Here are some points, each followed by its number:
[ 15 -23  36 -61  12   8 -23   2 -13  19  -6  -8  40  18  -5] 0
[-50 -80  56  28  -4  45  49 -10  24  51 -13  30  73  -6 -15] 1
[ -2  32 -42 -20  32  16 -23  28  38  21 -23 -34   0  30   0] 2
[-22  42  60 -29  16 -51 -65   8   5   5 -16 -32 -45  44  28] 3
[  2  21 -19 -31  -3 -13   1   7  34  -9  -8  -8 -89  10 -28] 4
[ 14  -8 -23  20 -15 -55 -69  10  43 -11   4 -16  18   5  18] 5
[ -7 -34  13   9  10 -20  12   0  -6  18  10  -1  62   3  -2] 6
[-19 -72  38  13 -10  55  59 -18  -9  28  18  45  58 -27  40] 7
[ 38   2 -28 -40   3  -6 -27   0   2 -28   5 -20 -58   8  -3] 8
[  9  -8  37  33 -14 -10   4   8  -4 -17   6  13  44 -27  24] 9
[-83 -49  95  44 -25  -7  25 -19 -11  31  -2  43 127 -18 -17] 10
[-116  -64    6   25   -1  -31   40  -21  -39   33   -1   35  -10  -18
    6] 11
[ 41   4  19 -14   8 -62 -77  18  68   6  -3 -22  14  35  36] 12
[-57 -42   3  -6 -22 -28  11 -23  24  -9   7  31   3 -15  43] 13
[ 35  14 -62  56  26   6  13   9 -28  11 -16 -24  58  28 -30] 14
[ -5 -37  31   1  12 -29 -66  19  80  26 -20 -17  85  27  15] 15
[-52 -56  48 -25  12  47  15  -9  32  44 -28  15   2   7 -54] 16
[-21 -19  -5 -22   5  -1 -46   7  65   7  -5 -11 -64  21   9] 17
[ 11  13  12  24   6  21  12  -5  -1 -11   3   2  21  -4 -50] 18
[ 23  41  -4 -48  12  70  21  -1 -24  19 -16 -13  11   4 -28] 19
[-43 -64  98 -53 -22 -42 -56  -5  67  -4  15  15  20  -1  40] 20
[ -75 -108  -54   12  -19   45   -6  -23   47   35  -12   43  -27  -23
   38] 21
[  1 -59 -47  66 -31  50  37 -13 -17   0   9  37   3 -32  38] 22
[  3  13 -12 -62   4  -5 -53  -4  55  -7 -21 -10   4   4  13] 23
[-19  12 -35 -25 -17  13  -3  -2  36 -26  12  14  59 -13  49] 24
[ 34 -17  37 -12 -21   8  22 -20  -9 -22  25  25 -14 -38 -21] 25
[-18 -35  45 -11 -16  27  10 -21   2  11  28  33 -20 -35  -8] 26
[-32 -32 -62  10   3  27   1  -1 -12  22 -11   6  69   3   2] 27
[-16 -17  40  -6 -13   5  -9 -16  48 -18  19  14 -16 -28  13] 28
[ 47  52 -37   9  36 -63 -30  21  18  18 -28 -63 -87  57  -2] 29
[ 22 -36 -48 -15   4  -2  37 -15 -11  38 -15   4 116   3 -24] 30
[ 25  -4   7   6 -14 -13 -14   3 -10 -11  12   5  12  -5  10] 31
[ -5  -6 -14  44 -15  14  -1  -4  -2 -16  32  19  13 -21  42] 32
[-50 -27 -13  13  -3  41  16 -10   9  14  14  10  65   2  41] 33
[ 31  19  55 -29  19  23  29   6 -30   2   5  -3 -44  -8   0] 34
[-29  11 -12 -14 -10   7   1 -24  -4 -13  20  28   9 -23   6] 35
[  0  65 -23  -6  10   4  29   2 -40   4   6  -8 -70   4  18] 36
[  14  -61   33   85  -14   16   35  -30    6   32    3   53 -109  -33
   39] 37
[  5  23  25  -3  -6 -27   1  -4 -24 -20  39  -4  21  -5  -7] 38
[-17 -19 -13 -28   7  -6 -48   8  72   7  -5 -13 -47  24  15] 39
[-110  -62  -39   81  -22    4   49  -19   18   14    1   57   21  -33
   -3] 40
[-37 -69  67  16 -30 -14  32 -23  -9 -12   0  58 -45 -43  40] 41
[  6  28  67   8   8  45 -12   3 -15 -36   3  -9   6 -17 -20] 42
[ -7 -19 -25  19  -8   8  -2 -12  26 -26  25   0  34 -21  45] 43
[-33  36 -36  52  12   2  47 -12 -81  14 -10   0  -6 -15  36] 44
[-26   8   5 -11  -2   2  31   5 -13  -9   9  -2  62 -10 -12] 45
[ 51  82 -62 -43  30   1  49  18 -75  35 -38 -41  24  24 -15] 46
[ 28   0 -56 -20   5 -50  22 -13 -28  -8   7 -11 -12  -2 -17] 47
[ 42  51  -2 -26  11  16  25  20   6   7 -17 -21  69  16 -18] 48
[-118  -10   36   49   -4   -1   10  -28  -10   -8   28   25  -35  -43
  -37] 49
[ -4  23 -47 -20  26  11 -14  24  33  19 -19 -25  10  23   5] 50
[-57 -58  70 -15  -5  16  14   4  -1  16  22  26  39  -4  29] 51
[ 49  20 -77 -21   8 -51  26 -10 -30 -14   5 -21 -40   2 -25] 52
[ 34 -72  44   5   8  -1  19  10  -5  50  -8   3  88   9  15] 53
[ 45  38  -1 -39  20 -12  15  -4   1   1  -8 -13  46  14  -7] 54
[-24 -33  -3 -16 -13   2  -6  10   7 -29  34  26  18 -14  11] 55
[-10  65 -18 -52  18 -44 -78  14  61  -6 -22 -41 -79  51  19] 56
[ 55  24  -4  37   3  17  35  -5 -37   8  -1  -2 -54 -16  17] 57
[-36 -98  54  30 -15  41  37  -9  43  42   5  55  45 -34  35] 58
[ 26 -15  -4  42   7  20  -4   8 -13  22 -12 -16 -24  17 -37] 59
[-39  28 -66  54  -2   7  18 -10  11  -1  15   6 -20 -19 -24] 60
[ -14  -53  -18  -21  -13   -4   -6   -9    1  -18   12   23 -110  -24
    2] 61
[ 61  39  15 -27 -20  11 -42   4  48 -63  32  -2 -98  -3  26] 62
[-13  60  42  42   0  18   7  -2  -8 -18   5 -20 -28  22 -44] 63
[  1 -19  28   1   5  29  -2  -5 -11 -15  16   9  40  -2 -22] 64
[ 61  58   5 -40   2  29 -11  -3   2 -23   4  -4  23  -3 -66] 65
[-17 -99  59  39 -21  60  12  -4 -16  33  -1  35  66 -20  -3] 66
[ -6  -1 -18   7   8  26  16  -3 -31  -7  -2  -3  -6  -2  30] 67
[-25  36 -68  50  -2   9  14 -25 -44   8   1   6  86   4  17] 68
[ 20 -19  43 -23 -10  -8  22  -4  30 -14  10  17  60 -13  -9] 69
[-39 -56  40 -14 -24   0   6 -29   4 -14   3  43   5 -33  39] 70
[ -2 -20  -9 -33  -9   7 -14 -16  47  11  13  15 -19   5  49] 71
[-36 -28  21  15  -9   9 -12  -2  28 -14   4  12  -5  -1   4] 72
[-15 -61  64  47 -22  45  18   2  10 -11   4  37 -20 -30  -9] 73
[ 24  96 -60   5  12 -31  31   2 -23  -9   8 -21  66   4 -22] 74
[ 22  25 -24 -22  20 -13  18  12 -12  27 -41 -13 -18  25  40] 75
[-15  -2  35 -19 -19 -50 -75  -5  56 -19  -9 -14 -25  18  38] 76
[ 44 -29  11  48 -12  28  11   6 -36 -16  -7  11  64  -7  32] 77
[ 55  54  -4 -46  25 -10  27  -5 -13   2 -12 -17  53  11  -9] 78
[-51 -82  20  77 -30 -11  38 -37  30  13  23  72 102 -72  23] 79
[-19 -73  -5  87 -16 -42  20 -10  15   1  31  31  10 -32   7] 80
[  3  20  18  37   8 -24 -40  13  -2  36 -12 -29 -37  29  13] 81
[-23  38  25   8  -4   3  10  -7 -32 -25  37  18  95 -11  -9] 82
[  4  42  17 -12  30  32  26  13 -42  14 -14 -24 -16  19 -66] 83
[-14 -90  15  33 -23  77  51 -29  -7  10  16  52 101 -39  12] 84
[ -9  27  23   6  16 -32  -9  14 -11  39 -17 -15 -14  34 -17] 85
[ 44  39  22  33  24  27 -21  25  -6  14 -24 -23 -18  39  28] 86
[  0 -32  16 -30 -24 -55  -1 -23  19 -36  26  24 -13 -30  32] 87
[-29  -6  37 -15   0 -22 -58  -1  99   8   4  -1  31  13   1] 88
[ -5  46 -26  53  12 -29  43  21  -4  -1 -17 -19 -22   9  -7] 89
[-69 -14  -9  18   0  23  27  -8 -22  -4   1  12   7 -20  29] 90
[-18 -82  23  -1  -7   7  14   7 -22  49 -22  28  74 -18  43] 91
[ 28 110  -8 -36  26   8  40   7 -61   4  -4 -19  -3  10 -43] 92
[ 44  39  33  36  26 -14  21  -2 -46  -1 -10 -19   0  11 -52] 93
[ 55  20 -32  16   9  -9   5  -1  13 -32  22   5 -34 -11  15] 94
[-19 -28  -8   2 -13 -43  28   0  -9 -11  21  38  -9 -40  10] 95
[  34    1  -23  -24   -2  -36  -64   23   46  -18   -7  -13 -110   24
    8] 96
[-13 -57  59  41 -16  32   3   6  23  -6   0  28  -4 -20  -6] 97
[  38   76   -2   29   -3  -45  -16  -11    6  -44    7  -17 -101   -7
   23] 98
[ 30   9  36  39  14   7  -8  18  22  40 -41 -19 122  10  -7] 99
[-39 -49  60  34 -11  34  45   1 -14  34  -3  32  57 -38  60] 100
[ 55  70  36  11  -1  -2  17  -3  -4 -32  27 -12  13  -9  -2] 101
[ -9 -32   7 -38  -1  29  -3  16  11  -5   1   5 -47  -4  18] 102
[ 106   61  -76  -29   10  -65  -60   24   -5  -46   -5  -53 -127   36
   -4] 103
[ 46  61  -7 -51  14  23  57  19 -18  -6   2  -8  69 -12  -8] 104
[ 10  55 -26   5  13   9   9  10 -61  -1  -8 -19   5  -6 -70] 105
[-79 -98  85  66 -27  33  30 -22  -1   3  26  63  46 -57  23] 106
[  -9    8  -44   30    9   41   78    9 -105   39  -16    0   98    9
  -11] 107
[ -1   4  19  35 -24 -14   7  -2  12  -2   8  26 -38  -9   2] 108
[-21 -15  36  20 -15   6  10  -8  19   7  16  28  13 -28   1] 109
[-53  12 -34 -38 -12  -8  -1 -11 -27 -25 -10  11 -30  -2   6] 110
[ 38  44  -3  36  28  60  34   3 -39  17 -10 -31  20  16 -51] 111
[-50 -30  23  27 -12  19  -4  -4  21 -17   5  16   0  -6 -10] 112
[  3 -36 -19  15  14 -17   6   4  27  37 -21  -6 -10  31  18] 113
[ -1  40  33 -30  -5  27 -33  -5  27 -46  24   3 -83  -1 -33] 114
[-60 -24  40  -1 -24  52  30  -4   3   0  20  12  29 -28  85] 115
[ 50  74 -27  30  15  -6   7   1  28 -38  -1 -21 -24  -4 -17] 116
[  30   74   -1   33    2  -15    3   24   -1  -20   -6  -13 -127    6
  -48] 117
[-18 -16 -39 -26 -14 -24 -33   1  72  -6  18   9 -51  -2  39] 118
[ -1  61  12  19   2  16   9   0   0 -10  -9 -14  35   4 -18] 119
[-24  87 -39  32  22  12  29  16 -44   6  -9 -22 -41  15 -48] 120
[-43  16  11 -11   6 -16 -41  24  32  10 -17 -30  -2  21 -34] 121
[ 28 -42 -24   0   9   7 -19  13  43  22 -21  -9 -85  23  -9] 122
[ 29  36   9  20  25  14  12  13  -3  41 -37 -26  18  45  -9] 123
[-27 -11  -5 -23   7 -29 -24   7  25  25   1 -17 -13  22  -1] 124
[ 57 100 -27  23  -4 -25 -54  26  12 -45   7 -55 -78  33 -27] 125
[ 42  81 -28  28  -2 -20 -44  25   5 -26   1 -47 -63  34 -34] 126
[-32  19  24 -21  -4  22  12  -4 -32 -15 -10 -13   7  -2 -48] 127
[ 62  99 -32  57  16 -41 -44  27  43 -44   2 -45 -65  24 -38] 128
[ 86  -2  40  31 -14   5 -11 -12  -4 -17  14  18  -3  -5  -9] 129
New points follow, each followed by the numbers of its three nearest points above, nearest first.
[ -52 -108   62   21  -28   42   35  -20   40   17    8   66   46  -49
   42] --> 58 106 7
[  1  16   1 -24  -2 -10   8   4  33 -13  -6  -5 -83   5 -33] --> 4 114 8
[-44 -61 -37  27   0   6  49 -18 -33  45  -7  26  65 -12 -11] --> 27 6 33
[ 27  35  31  10  -6   4 -23  14  17 -17   9  -8 -65   4 -26] --> 114 4 108
[ -21 -104   40    4  -28   23  -10  -12   42   12   -3   52   47  -27
   38] --> 58 70 91
[ 60  70 -42  33  38  81  50   6 -41  28 -27 -29  15   8   2] --> 111 19 123
[-12 -61  34 -30   8  42  53  -3  21  65 -24  28  10 -12 -28] --> 16 1 26
[ 66  63 -66 -23  20  22  31  10 -72   3 -30 -13 -23   1   5] --> 46 92 36
[  67   95   61   46   22  -32  -35   15  -13  -45    9  -36 -105   21
   16] --> 98 125 117
[-35 -61   5 -28  -3   6  27  -9 -21  41  -3  23  64 -21  21] --> 91 6 33
[ 33 -19   7   8 -15 -18 -34  -1   3 -41  41  22 -25 -23   4] --> 31 94 25
[-19 -25 -47 108  -6  19   2  -2  -4 -14   4   3 -76 -22 -14] --> 60 108 59
[ 15  19   7  20   9  21  12  -3  -1 -10   0  -3  37  -4 -46] --> 18 119 64
[ 20  16  39  -4  -6   2   5  11 -16  -1 -11 -22 -33  -1 -18] --> 34 85 31
[-12 -41  24 -30   8  41  44   3  16  55 -22  19   8  -6 -34] --> 16 26 109
[  4 -28 -19  24  13 -13   6   3  17  35 -17  -3 -10  23  16] --> 113 124 59
[ 36  38  15   3  22 -12  32  -8 -36  -1 -17 -20  19  14 -33] --> 93 54 78
[-15 -12  19 -51 -30   5 -24  -4 -20 -35  39   7  13  -4  49] --> 55 35 31
[ 29 -71  30 -28  13  42  26   3 -24  61 -18  13 -45   9  20] --> 102 34 26
[  14  -61   31  110  -11   25   57  -31  -10   42   -4   59 -123  -37
   46] --> 37 41 73
[ 11   3 -90  -6   4 -14  11   4  12  -7   1  10  12  -3 -11] --> 47 50 52
[ 28 -55 -38 -25  -6   3 -20  -1  34  -3  -8   6  -6  -4  18] --> 71 113 102
[ 49   9   5 -29  -5 -35 -23  -8   8 -41  13 -18 -53  -8   3] --> 8 94 31
[-72 -31  -9  10  -6  59  15  10  45  45 -16  13  35   1  48] --> 33 115 90
[-12 -47  13  -5  -9 -29 -61   4  32  17   2 -17  79  19  54] --> 15 5 6
[ -4  35 -33  37   6 -33  24  15  11  -4  -9 -16 -27   9   9] --> 89 60 94
[   5   20   24   18  -12  -21   -7   -9   -3  -38   19    0 -126  -13
    9] --> 98 117 114
[-10 -21 -46  96  -6  14   4  -3   0 -13   4   5 -60 -21 -11] --> 60 108 59
[ 21  52 -51 -37  26 -44 -75  15  45 -13   4 -50 -86  47  11] --> 56 96 29
[ -8  25 -40 -17  -4   8  -3   3  33 -21   9   3  56  -5  31] --> 24 43 35
[ 21  11   8   6  16 -34  -8  18 -19  26 -30 -43   5  33 -32] --> 85 123 81
[ -9  17  48 -44   9 -46 -34   2   9  34 -26 -22 -34  25  28] --> 3 124 85
[ 14  -9 -30  -4 -17  18  11  -5 -10 -12  -4   3 -27  -5  27] --> 67 31 102
[  0 -16  44  35   7  11  39   0 -30   8   8   8 -14  -8 -70] --> 18 59 93
[ 36   7  63  -4 -21  25  13 -25  33  15  10  21  43 -14 -23] --> 69 64 109
[ -5 -35   0 -29 -12  10 -14 -16  48  11  11  21  -9   0  48] --> 71 28 102
[-121 -127   39   23  -46   56   47  -48   26  -14   33  107   21  -68
   56] --> 106 58 79
[ 30  50  67  -6  -7  33 -10 -13 -25 -27  29   7   5 -14 -19] --> 42 101 38
[-55 -13 -12  16  -1  42  15  -7   5  10  18   4  58   5  42] --> 33 90 27
[ 38  46 -77   6  15   6  24   0 -51   8  -2 -22 -78   5  36] --> 36 57 52
[ -4  -3 -45  17   8  36  55  11 -83  35 -14  -5  79  13 -11] --> 107 27 68
[ -6 -46 -31  15  11 -26  -3  -3   4  30 -25 -13  15  14 -11] --> 113 6 124
[ -3  39  49 -12   3  -1  30   2 -27  -3  -4 -11 -22  10  10] --> 34 38 127
[ 64  33 -21  18   0 -18  -1  -3  22 -28  22  -1 -25 -19  16] --> 94 116 31
[  24   65    3   26    0  -13    0   20    0  -23   -5  -13 -127    4
  -34] --> 117 98 4
[ -63 -114    9  -13   -4    5   37   13  -19   49   -3   41   61  -16
   20] --> 91 51 7
[-24 -29  -3  56  21  -6  -6  30  -4  43 -17 -12   6  16  11] --> 113 59 81
[-85 -86  58 -11 -13 -34   5 -23 -18  20  19  41 127 -22  22] --> 10 51 91
[-32  -9  10 -13  10 -26 -12   5  16  31  -2 -15  -7  21 -10] --> 124 85 121
[ 24 -18  56 -27 -13 -13  20  -6  39 -26  16  20  49 -17 -13] --> 69 64 109
[-101    3   31   41    0    6   14  -22  -13   -7   25   17  -27  -34
  -40] --> 49 112 90
[-53  21  -9 -24  -3   7 -17   3   0 -26  20   8 -57  -5   5] --> 110 35 102
[ 86  -3  49  37 -15   8  -6 -12 -12 -16  14  23  10  -9 -13] --> 129 25 31
[-29  32  61 -31  12 -52 -75   7   8   4 -16 -31 -35  44  27] --> 3 76 81
[-37  18  23 -25  -2  23  19  -4 -33 -10 -15 -11  18  -2 -52] --> 127 45 18
[ 28  44  67  -2  -7  28 -13 -15 -21 -30  28   5  -3 -14 -17] --> 42 101 38
[ 17  67 -34   1  15  11   9  11 -61  -1  -7 -24  -8  -2 -66] --> 105 120 83
[ 51  40 -52  78  38  70  83  17 -72  54 -37 -24  16   7 -58] --> 111 14 107
[ 38   7 -33  -3  20  33   8  -3 -52  -1 -14 -10  16  -2  10] --> 67 31 19
[-52 -94  18  -7   0  11  32  12  -7  47  -7  31  51  -9  12] --> 91 51 1
[ 60  10 -51  -1   6  30  59  -9  26   0 -10   4 -27 -11 -32] --> 94 57 116
[ -9  51 -70  33  37  45  11  16 -38  24 -29 -30 -87  19 -44] --> 120 36 83
[ 30  21 -67  10   3  25  11  11 -36 -12  -3 -12  12  -7 -39] --> 105 14 18
[-63   2   4 -17  -9  -8  10 -15 -33 -12   9   7  47  -3 -13] --> 45 35 127
[ -7 -53 -79  -1   4 -16 -17   4  44  14  -6   2 -78  16 -51] --> 122 4 17
[ 51  51  20  67  31  49  50  11 -42  14 -15 -19  32   1 -75] --> 111 93 18
[ 33  19  26  36  14   1 -14  17  19  32 -40 -23  95  14  -3] --> 99 123 48
[-36 -73  68  22 -25  -9  31 -19 -10  -1  -7  55 -35 -38  37] --> 41 70 73
[ 11   7 -46  13  10   4  30   6 -39   5   1   1 -16  -6  21] --> 67 57 47
[ 49  55   1 -38  10  20  29  20  10   2 -15 -18  94  14 -18] --> 48 104 78
[-45 -66 -41  33  -2   4  59 -19 -42  50  -6  31  63 -11 -15] --> 27 91 6
[  17   18   23  -72   -8   63   -6   -5    4  -14   13   11 -113   -5
   -8] --> 114 102 4
[  55   36    9   43   22   -9   -4   -4  -49  -20   13  -24 -118    3
  -23] --> 117 98 57
[-45  94 -53  33  24   4  37  17 -44  11 -12 -23 -42  17 -51] --> 120 89 105
[ 13 -44   6  73  -5  34  25  10  16  35 -22  13  71   2  32] --> 77 53 33
[-68  36  -1 -32  -1  28  15  11  31 -11 -10  -7  46 -17  -7] --> 45 35 24
[-29  38  71 -39  16 -61 -77   8   4   6 -20 -35 -40  49  33] --> 3 76 81
[ -4 -41  28 -29   7  35  46   0  13  50 -19  24  10 -13 -23] --> 16 26 109
[ 25 -25   0  57   2  35  10   4 -16  15  -5  -5 -13   5 -47] --> 59 18 111
[ 38  36  -9   5   1  -5  -7  -1   6 -12   9 -12 -36   6   5] --> 94 8 116
[  26   71   -8   41    5   -6   18   23  -16  -12  -11  -11 -118    7
  -46] --> 117 126 98
[ 39  64 -37   1  15   1  17  23 -24   1 -28 -17  13   1  28] --> 75 54 78
[  4   5 -28  -1  12  33  20  -2 -31 -12  -2  -9 -19   2  27] --> 67 75 57
[ 28  37   8 -48   7  22  48  15 -11  -1   3   1  52 -12  -2] --> 104 48 54
[-48  22  17  -1  10  -7 -40  26  31  16 -22 -36  -2  28 -41] --> 121 124 85
[-24 -21  16  50  10 -43  10 -11 -31  39 -20   3  26  10   2] --> 6 85 113
[ 34  -2 -15 -31  -2 -29 -62  20  43 -15  -9 -12 -87  24   7] --> 96 8 17
[-49  18 -59  45  -5  18  20 -12  13  -2  14   8 -26 -23 -13] --> 60 90 35
[  6   2   3 -11  15 -40 -18  16  -7  26 -29 -40 -20  33 -27] --> 85 124 81
[ 33  23 -15  20   0   0   1  -4   1 -10  11  -6 -39   1   3] --> 94 57 108
[-70 -56   8  -6 -25 -31  16 -25  26  -5   4  37   8 -17  56] --> 13 70 95
[-39 -62  46 -14 -17   6 -14  -7  -1 -30  48  21 -91 -26  26] --> 61 26 41
[-38 -96  44  70 -26  -8  26  -8  20  -1  41  56  91 -44  20] --> 79 106 58
[-21 -34  19 -41  -9   6 -10   4  -7  24  -7 -12  19   2  14] --> 0 124 6
[  6  37 -59 -78   5 -85 -82  28  45  -3 -17 -47 -87  46  18] --> 56 96 29
[  2  54 -22  -9  12   3  19   4 -28   7   5 -10 -63   8  18] --> 36 75 57
[-12 -11  36  18 -16 -10   7  -8  16   0  15  25   4 -26   8] --> 109 28 108
[-53 -43   6  -3 -21 -27  13 -21  23  -6   5  30   0 -14  48] --> 13 70 72
[ -3   1  17 -11  -3  19   0  -3  11 -17  13  -3 -65  -4  -4] --> 102 108 4
[ 63  34 -20  30  -2 -18  -1  -5  25 -40  31   5 -34 -26  11] --> 94 116 101
[-54 -51  18  44  10  48  31 -22 -11  51 -19   5  52   9 -41] --> 1 16 66
[-87 -51 -23  69 -17  10  40 -18  15   9   2  47  13 -29 -10] --> 40 90 11
[-25 -92  25  -3 -13   7  11   5 -27  49 -22  34  82 -23  49] --> 91 100 53
[ 20  81  27 -40  -1 -22 -50 -14  -6 -57  31 -30 -97  19 -27] --> 114 98 125
[ 45  21 -61 -29   9 -48  12  -5 -19 -10   1 -24 -45  11 -24] --> 52 47 8
[ 44  30  15  24  23  17 -28  23   5  11 -22 -23  -9  36  23] --> 86 123 81
[ 63  11 -10  -9  -6  -5 -32 -13  22 -16  10  -5 -63  13   3] --> 8 94 96
[ -7  26   2  29   8 -34 -36   6  -4   1  -8   4  31   4  13] --> 31 38 9
[ 26  22  24  14  -6  12  -2  11   6 -12  13   3 -55  -5 -31] --> 108 63 114
[-36 -66  43  -9 -22   8   8 -27   2  -6  -2  46   7 -32  41] --> 70 13 41
[-12 -19   8 -35  -3  24  -6  13  11  -7   2   3 -44  -5  14] --> 102 71 72
[ 53  15 -27  52 -15  14   6  -3  22 -33  12  -1 -64  -4  20] --> 94 57 116
[-16  42  62 -35  20 -50 -56  10  -5   9 -21 -35 -27  45  25] --> 3 85 81
[  4 -18  -3  38   2 -27  36  -5 -42  -1  13  16  14 -33 -19] --> 95 31 9
[-51  -3 -23  44 -26 -11  16   2 -60 -19  -1  18  45 -28  21] --> 90 32 44
[ -5   1 -11  32 -12   7  -9   1  -7 -18  30  12   2 -15  34] --> 32 43 31
[-14 -59  26 -17 -19  -3  11 -24 -18   7  26  35  -8 -24  41] --> 70 26 13
[ 34 -24   9  48  -8  34  13   4 -31 -14  -5  12  67  -8  24] --> 77 9 64
[ 29  22 -61  17   3  16  15   9 -43 -14  -1 -13  12  -8 -35] --> 105 14 47
[ 26  94 -18 -29  23   2  32   8 -50   5  -6 -19  -2  13 -34] --> 92 105 83
[ -8   2  35   6 -17  -7   2  -6  13  -6  18  24   6 -25   8] --> 109 28 108
[-36   8 -14   1  10  22   3  24 -44 -12  24 -11 -33  -2   0] --> 67 110 90
[ 30   4 -35 -14  17  17   1  -2 -42   0 -15 -12   5   0  14] --> 67 75 31
[ -44  -99   41 -114  -46  -74  -93   -1  127  -44   19   24  -30  -16
   65] --> 20 76 118
[-54  -9  -6  16   4  21  24  -3 -26   1  -2   6  -3 -11  21] --> 90 67 35
[-16  10  -1  -5   1   2  30   5 -17 -11   8  -3  69  -8  -1] --> 45 6 82
[ 23  75 -32   8  17  15   5  12 -66   0  -8 -28 -13  -1 -80] --> 105 120 83
[ -9 -15  -5 -27   5  27   3  15   0  -2  -2   0 -42  -4  15] --> 102 67 71
[-23 -45  54  -7 -19  33  10 -25  -4  15  35  41  -8 -42  -3] --> 26 109 70
[-46 -59  45 -12 -23  12   6 -30   1  -9  -1  45   6 -33  40] --> 70 13 41
[ -6  32  31 -50 -13 -17   2 -12   7 -31  35   5 -64   0  12] --> 114 4 8
[  41  -25  -57  -14   29  -14   -7    7  -38  -19   -7  -17 -100   -4
   14] --> 8 52 61
[ 31  40   1  37  23  60  33   2 -34  12  -3 -25   2  13 -36] --> 111 83 18
[ 20  99  -8 -35  24  10  32   8 -55   2  -3 -19  -4   9 -39] --> 92 105 83
[ 17 -16  28  29 -12  -3   5   6   2  -4  -2  15  59 -24  29] --> 9 77 6
[ 31  27  34 -27  19  34  38  10 -41   9   0  -5 -42  -5  -1] --> 34 57 83
[ 21  14  12  47  13  17   5  -2 -16 -19  11 -17   1  -1 -16] --> 18 59 31
[ 39 -25 -34  12  36 -11   6  11  12  49 -14 -16  25  11   7] --> 113 50 123
[-39  88 -55  32  21   7  34  13 -40   8 -13 -21 -32  13 -51] --> 120 105 89
[  87   55   33  -56   -1  -20  -28   11   17  -39   42  -13 -109   -2
    5] --> 62 114 8
[ 62  40  -8 -32  -2 -20  19   7 -10 -23  11 -12   8  10 -71] --> 65 54 78
[  5 -27   3  45   4 -36  41  -8 -50   6  11  19   0 -34 -32] --> 95 18 108
[ 13   2  20 -57   9   7  14   9  -5  30  -9   4  42  10   4] --> 0 54 45
[ 41  40 -43  65  33  58  73  17 -65  44 -31 -24   4   6 -48] --> 111 14 105
[ -6  80 -37 -50  25 -37 -77  18  61  -8 -23 -45 -86  53  13] --> 56 96 29
[-61   2 -36 -32 -16  -2   8 -16 -24 -19  -6  21 -20  -6  10] --> 110 35 90
[ 40  54  12   9  31  -9  26  -3 -33   4 -25 -32   5  24 -52] --> 93 83 105
[-40  80 -40  28  19   7  32  13 -36   6  -6 -19 -50  12 -43] --> 120 36 89
[ 17  41  46 -45  12  82  28 -11 -32   7 -18 -25  -5   2 -23] --> 19 83 34
[ 23  -2 -34  10   0 -55 -75  -9  38  -2 -23 -34 -69  32 -20] --> 96 29 17
[-23  -4  -3  -9   9 -19  -8   6   7  25  -2 -15  -4  17 -16] --> 124 85 121
[ 38  60 -40  39  12 -19 -23   2 -19 -24  -1 -19 -62  15 -47] --> 126 116 117
[  35  -11   32  -24    1  -90 -101   19   88    2    1  -20   14   40
   43] --> 12 76 5
[  4  25  15  39  12 -27 -47  16  -4  39 -14 -40 -44  39   4] --> 81 85 86
[ 27  12 -35   8  -1 -53 -74  -4  33 -15 -15 -38 -73  32 -25] --> 96 29 126
[ -2  -7  23  38 -23 -16  10  -4  14   8   5  29 -50  -8   0] --> 108 109 72
[-53 -28  38  -3 -23  45  27  -7  -1   1  21  15  23 -28  81] --> 115 100 51
[ -8   0  15 -36 -12 -60  -2   1  23 -25  30  17 -64 -18   5] --> 87 4 95
[  4  42  55 -10   0 -20 -22   2 -13 -36   9  -4 -86   5 -47] --> 114 63 117
[ 19 -24 -34   0 -21  21   9  -5  -9 -11  -6   7 -27  -6  32] --> 67 102 31
[ -7  37  45 -52  13 -44 -33   9   0  31 -31 -28 -48  30  23] --> 3 85 124
[ 17  42   7 -52  10  54  10  -3 -10  19 -17 -14  14   8 -18] --> 19 48 54
[ -37 -118  -34  -25  -22   -3   27  -28  -18   34   -1   49   72  -19
   45] --> 91 7 33
[ 34  24 -23 -79 -11 -58 -32   0  14 -35  23 -15 -45  -7 -17] --> 8 4 47
[ 58 106 -63 -63  40  -8  50  23 -85  41 -45 -54  29  34 -24] --> 46 92 78
[ 32 -22 -14  60   5  31   3   8 -17  19  -8 -14 -21  14 -48] --> 59 18 111
[-32  19  33   8 -11  14  15  -8 -36 -24  38  27 112 -18  -7] --> 82 45 64
[ 41  -7  13 -38  -9 -21  -1 -18  38 -16  18  21  33 -20 -34] --> 69 25 31
[ 46 122 -46  60  20 -22  11  16 -35  -9 -21 -29  21  26 -18] --> 74 116 89
[-60 -80  73  54 -23  21  22 -20   1  -3  22  52  35 -49  21] --> 106 58 100
[-30  19 -72  -1  -1 -48 -24  20 -26 -28  -6 -22 -29  15  27] --> 110 47 124
[-24 -95  23  30   5  30  28  -1 -16  54 -16  11  57   3  32] --> 91 66 7
[ 43  -2 -14 -21  -1 -21 -66  48  52 -22 -20 -43 -92  30  41] --> 96 17 39
[-23  11  50 -55 -30   9  -6 -16  62 -28  23  10   8 -11 -11] --> 28 69 72
